[144 194 159  75  20] 194, 20

[246  47 111 159  80] 246, 47

[-625  896 -138 -554] 896, -625

[2960 6351 1502 9900 1202 9710] 9900, 1202

[-25 -26 -17  26 -24 -21 -16] 26, -26

[[ 12  12   9  17]
 [-25  23   3  32]
 [  2   4  -1  10]] 32, -25

[[75 26 44 38]
 [64 96 70 64]
 [67 56 24 42]] 96, 24

[143 174 136 218  49 111] 218, 49
---
[[ 14.9   2.6  29.9 -39.5  35.4  -9.6   2.4  36.1  -0.1  10.9 -14.3  -8.6
   24.3  44.7 -31.0]
 [-41.9  -2.2   4.0  32.0  12.3 -28.8   7.7  50.7 -12.2  36.5  28.4  36.2
   -1.4 -14.6  24.7]
 [ 22.7  -0.9 -19.4  17.5  21.2  45.8 -11.5   9.1   3.8   0.8  20.2   5.1
   34.2 -24.7  14.4]
 [ -2.4 -27.1  -3.2 -16.2 -19.8 -29.4 -40.1  18.9  24.9  -3.2  17.7  37.2
   13.6  -1.1  -2.7]
 [-45.0   1.1  -4.3  50.4  12.9 -14.0  22.2  18.0  24.5  -2.7 -10.1 -14.4
  -21.5   5.8   9.6]
 [ 13.5  -4.4  -9.9  -1.8 -34.8  26.2  52.6  15.9  11.6  -6.2  28.2 -26.9
  -13.9  34.3  -1.3]
 [-43.2  -0.1  -1.6  41.5   8.8 -21.3  13.9  15.1   6.1   1.2  18.2 -34.8
    6.7   2.6  -3.6]
 [ 28.5  -1.9 -17.9  10.9  25.2  46.8 -19.0   9.7   4.6  -4.5  -9.0 -15.8
   15.1  52.0 -23.6]
 [  4.0  -5.8  -8.8   3.1 -34.1  16.0  48.5   9.9  -6.5  15.7 -11.3 -40.6
  -47.9 -21.2  11.4]
 [ -9.3 -29.3  -4.5 -12.6 -27.4 -36.4 -39.1  60.4   0.3  50.5 -36.3   9.8
   22.8 -32.8  36.9]
 [  9.6   1.0  36.3 -44.3  38.0 -21.0   1.8  27.1   5.0  39.5  19.4  33.7
   19.6 -43.2  -1.0]
 [ 32.7  -6.5 -16.8   7.2  35.4  47.6 -29.7  60.0  -0.4  50.6  53.9  25.4
   22.8 -40.3  13.4]] -> 14.9

[[-23.1  28.7 -14.9   0.2   9.3   6.0   0.4 -59.1  41.1]
 [ 18.0  28.7  26.3 -36.4 -29.0 -14.8 -34.7 -27.9 -41.5]
 [-70.0 -35.0  29.6 -30.3   3.5 -56.4  -6.4 -40.7  -9.3]
 [-11.0  20.9  61.6  44.4 -34.2  40.2  70.7 -44.5  24.6]
 [ -2.7  18.7   4.1 -60.6  20.7 -13.0  12.1  36.4 -14.4]
 [-40.7 -47.4  48.6 -23.9 -58.2  43.1   1.8   2.3  18.1]
 [ 77.3  30.9  34.1   7.6  -7.5 -59.7  51.2   2.5  11.6]
 [-17.4   1.3  -9.0  24.4  10.7   7.9  42.9  13.3 -20.5]
 [-14.8  45.1 -20.5  -8.8   5.8  -8.8  63.0  17.2  -6.5]] -> -23.1

[[ 23.5   8.4 -12.3 -44.0  60.5 -22.9  -4.6   9.7   0.2]
 [  7.0   8.4  69.9   2.9   1.5   8.5 -12.5  29.0 -31.2]
 [  1.1 -12.4   7.6  36.4  -3.0  47.8  16.5 -37.3 -30.0]
 [ 23.5 -14.2   6.4  -9.5   2.4 -68.9 -17.1  19.8 -14.1]
 [-55.2   8.4  40.4 -40.7  -3.0  12.0  -2.4  -0.2 -14.1]
 [ 24.3  13.0  28.5  -1.6 -48.9  32.5  -4.6 -36.2 -11.3]
 [ 31.0  23.3   7.9  -1.6 -69.5   8.5  -4.6  -0.2 -15.6]] -> 23.5

[[-23.4  -5.9  10.8   6.0  50.6  -3.9 -25.0 -36.2 -11.9  -6.3]
 [-66.6  13.1 -42.7  37.3   9.9   6.8 -10.1  12.0  20.4   7.5]
 [  3.6  35.6 -10.9  -5.4 -46.7  15.3  74.6   3.6   0.8 -17.7]
 [-13.4  20.5 -12.6 -25.1  45.8  -9.3  13.3 -15.4 -30.3   5.8]
 [-26.8  35.9 -10.9 -16.4 -20.3 -17.3 -15.2 -16.1   1.9  -9.9]
 [ 26.7 -41.4  22.0  25.1 -13.7  35.8 -41.1   0.3   0.5  10.9]
 [ -5.7  -6.6 -12.7  11.5 -69.8 -12.6 -12.8 -11.4  11.0  32.1]
 [ 28.7  15.8  20.5 -15.6  -1.6  39.3  13.7  45.2   0.5  40.9]
 [ -3.6   3.5  23.8 -72.7 -29.5 -15.4 -32.4 -15.3  -7.3  37.3]] -> -23.4

[[  7.2  17.7 -32.6  16.0  51.9  57.4  67.5  22.1 -13.6  -4.2  12.1  22.4
   40.4 -40.3]
 [  4.9   7.7 -26.7  14.4  48.8  51.9  51.5  20.9 -12.8   1.4   9.8  17.5
   45.2 -31.2]
 [  9.9  17.0 -38.3  15.5  41.9  57.9  59.9  21.9 -16.5  -1.7   9.7  11.6
   42.9 -38.4]
 [  3.4   5.7 -34.6   5.9  64.4  59.6  57.7  31.3 -12.3   4.0   9.6  11.8
   49.4 -24.2]
 [ 13.0  19.9 -35.0  19.8  27.6  69.5  58.5  25.8 -17.3  -6.4  12.7  17.0
   41.2 -27.2]
 [ 20.1  25.9 -36.2  30.7  44.1  54.7  68.0   7.1 -14.9 -20.9  13.4  23.8
   52.0 -37.4]
 [ 12.1  18.8 -26.2  30.8  31.9  60.9  66.4  11.1 -17.5 -16.8   7.0  23.2
   33.6 -25.1]
 [ 21.4  29.2 -41.1  34.3  37.6  43.6  66.9   8.3 -26.8 -23.0  15.7  24.6
   40.8 -37.8]
 [  1.2   5.5 -24.8   9.4  50.6  66.3  59.0  25.9 -11.3   8.9   9.5   8.1
   25.2 -30.6]
 [ 11.5  17.7 -24.7  20.0  42.6  62.6  80.1  12.6 -16.8 -13.0  12.4  16.8
   44.5 -33.8]
 [ 17.9  21.7 -21.7  17.0  44.4  61.6  67.5  11.5 -24.4 -24.7  12.2  26.5
   44.4 -41.1]] -> 7.2

[[ 10.2  16.5 -15.3  28.7  -2.6 -17.1  -5.5  27.4   1.5]
 [ -7.6  -7.9  24.1 -30.2 -10.5   3.7  13.8 -18.0  -5.2]
 [ -7.8   1.4  20.7  -5.9  -7.6 -11.4   7.2   5.2  -6.6]
 [  6.3   3.8  -0.8  -5.1 -12.2   6.8   1.7   2.4  -4.0]
 [ 28.9  -8.0 -26.3 -29.0  -3.3  56.5  -1.1 -25.4   8.7]
 [-33.8  17.7  11.9  57.2   1.5 -66.3  -6.5  54.3 -19.5]
 [ 17.6 -11.4  -4.1 -47.8   6.5  35.4  10.9 -41.6  20.8]
 [  1.0  -8.7 -18.8  15.2  14.7  14.4 -15.1  -6.8   3.0]
 [ 22.3  -7.0 -29.8 -17.8   2.2  44.7  -5.4 -22.9  10.1]
 [-10.7  28.1 -15.9  61.6 -10.6 -42.0 -13.5  65.3 -19.3]
 [-23.9  -4.6  13.8   2.1   5.7 -22.3   6.1   0.7  -7.9]
 [ -9.6  -6.2   6.1 -15.2  -0.3   8.2   9.0  -3.3  -8.7]] -> 10.2

[[ -8.2  11.2  11.5  10.8 -32.1   8.8  -9.5]
 [ 12.7 -16.2  10.2  52.2 -24.5  -4.0 -19.4]
 [-11.1 -20.1  -5.7  28.3  35.4  -1.8   0.0]
 [ -2.8 -18.7  20.0 -11.9  12.2  27.0 -16.6]
 [  0.4   3.6  15.9   7.6 -17.8  38.9  46.3]
 [  0.2  -2.3   8.6  16.3 -17.3  53.7  55.6]
 [ -3.8  31.4 -13.0  48.8  -5.4   4.9 -66.3]
 [  0.5 -24.5  10.6  47.3 -19.5 -14.5 -42.8]
 [  8.8  10.0  24.3  23.0 -20.5  57.4  32.1]
 [  8.4 -10.4 -31.9   6.3 -26.1  20.4  -3.9]] -> -8.2
---
array([[-64.4,  10.5, -17.0, -52.2,  34.3,  38.2],
       [-33.5,   1.2, -24.5,  -4.2,  21.9,  12.6]]) >> -52.2

array([[-12.6,   3.4,  33.1,   8.3],
       [ 22.3,  -7.6, -13.2,  -9.6],
       [-17.9,  65.4, -36.7, -20.0]]) >> -7.6

array([[ 58.6,  68.2,  12.9,   5.4,  71.1],
       [ 10.5,   0.1, -27.0,  -6.9, -14.0]]) >> 12.9

array([[-25.7,  21.2,  36.9, -64.0],
       [ 34.3,  31.4,   4.9,  -6.5]]) >> 21.2

array([[ 58.0, -78.9,  19.0,  80.1,  30.3],
       [  9.8,  22.6, -78.0, -19.8, -69.6],
       [ 27.9,  45.5, -17.1,  37.4, -66.8]]) >> -78.0

array([[-79.0,   7.1, -10.4, -67.1],
       [ 15.2, -37.6, -19.9,  16.5],
       [-33.5,   5.7,  -2.5, -12.6]]) >> -37.6

array([[-69.5, -24.2,  78.4, -52.8],
       [-11.4,  10.8,  43.8, -52.8]]) >> -24.2

array([[-27.1,  75.4, -58.2,  -3.7, -17.8],
       [-27.1,  67.2, -56.1,  -3.7, -14.4]]) >> -58.2

array([[-13.6, -51.2, -13.6, -10.3, -65.4,  -2.2,   9.2],
       [ 17.0,  24.1,   2.4, -19.0,  24.6,  -8.9,  21.5]]) >> -65.4
